These views show one set of named points, seen from different sides, and a view may be mirrored.
A view may leave some points out. In some views, one point has been moved. Which views, in the order they come, and which point in each? Write no view if no view has one.

Scene 1 (7 views)
A:
  Z209 [  7   5 -26  36  -8]
  Z771 [  8   8 -28  30   0]
  Z856 [ -7  -6 -31  28  -9]
  Z899 [ -1   5 -13  29 -19]
  Z599 [ 15 -14 -32  26 -26]
  Z369 [  3   2 -19  46   0]
  Z207 [ 20 -10 -11  33 -19]
  Z385 [  5   5 -23  44 -11]
  Z138 [ 13   5 -27  29 -21]
  Z126 [ 11  -5 -29  26  -6]
  Z93 [ -2   9 -23  14  -7]
B:
  Z369 [-10   8  37  -6  36]
  Z385 [-19   3  35 -11  31]
  Z138 [-20  -8  24 -12  17]
  Z771 [ -4  -3  38 -10  21]
  Z209 [-13   0  34 -11  24]
  Z93 [  2  -1  28 -24  14]
  Z134 [-15  -5   7  -2   2]
  Z599 [-24   1  15  -2   6]
  Z615 [-11   7  23 -11  19]
  Z899 [-14   2  20 -23  28]
C:
  Z385 [  2 -61 -14   7 -17]
  Z138 [ 13 -57  -8   0 -30]
  Z899 [  5 -44 -17   7 -27]
  Z207 [ 18 -51 -23 -12 -19]
  Z134 [ 37 -50 -10  -7 -32]
  Z209 [  8 -62 -15  10 -23]
  Z615 [ 18 -51 -16  10 -22]
  Z856 [ 20 -52 -11  22 -19]
  Z599 [ 30 -52  -3  -4 -22]
  Z126 [ 24 -62 -17   9 -25]
  Z771 [ 11 -68 -20  15 -28]
D:
  Z126 [ 18  38 -43 -23  -2]
  Z134 [  9  17 -38 -18   7]
  Z93 [ 18  52 -44  -7   8]
  Z209 [ 25  44 -41 -15 -12]
  Z599 [ 18  17 -43 -18  -2]
  Z771 [ 19  51 -43 -18  -9]
  Z138 [ 17  33 -38  -8  -9]
  Z207 [ 25  27 -22 -21  -5]
  Z385 [ 32  42 -39 -14 -17]
  Z615 [ 27  37 -41 -16   0]
  Z856 [ 31  40 -53 -17   2]
  Z369 [ 36  50 -37 -23 -15]
E:
  Z93 [-22 -39  44 -37 -17]
  Z899 [-13 -20  50 -37 -24]
  Z599 [  4 -17  32 -42  -3]
  Z209 [ -4 -31  56 -41 -13]
  Z207 [  9 -18  41 -47 -26]
  Z385 [ -2 -25  62 -41 -14]
  Z615 [ -9 -25  45 -46 -14]
  Z369 [ -3 -30  66 -52 -18]
  Z138 [  0 -25  45 -32 -13]
F:
  Z771 [-13  -8 -34  29  -7]
  Z209 [ -9 -14 -28  29 -12]
  Z856 [-11  -5 -13  26  -3]
  Z126 [ -3  -1 -28  23  -7]
  Z385 [ -7 -22 -25  29 -13]
  Z134 [ 13  14 -21  24 -19]
  Z369 [ -7 -25 -29  27  -1]
  Z615 [ -1  -6 -19  30  -7]
  Z93 [-15   3 -26  42  -5]
  Z138 [ -2  -5 -26  31 -23]
  Z599 [  8   3 -16  19 -21]
G:
  Z599 [ -7  22   6 -12 -10]
  Z615 [ -1   7   3 -27 -14]
  Z385 [  1   0   4 -31   3]
  Z856 [-11   5   4 -34 -17]
  Z899 [  0   1  -1 -14  -1]
  Z209 [  1   6   0 -34  -2]
  Z138 [  0  11  -6 -20  -2]
  Z134 [  0  29   0 -10 -18]
  Z771 [  3  10  -5 -41  -5]
  Z207 [ 15  12  10 -14  -7]
  Z369 [  6  -2  10 -41   0]
Views with a point moved: G
  moved in G: Z899
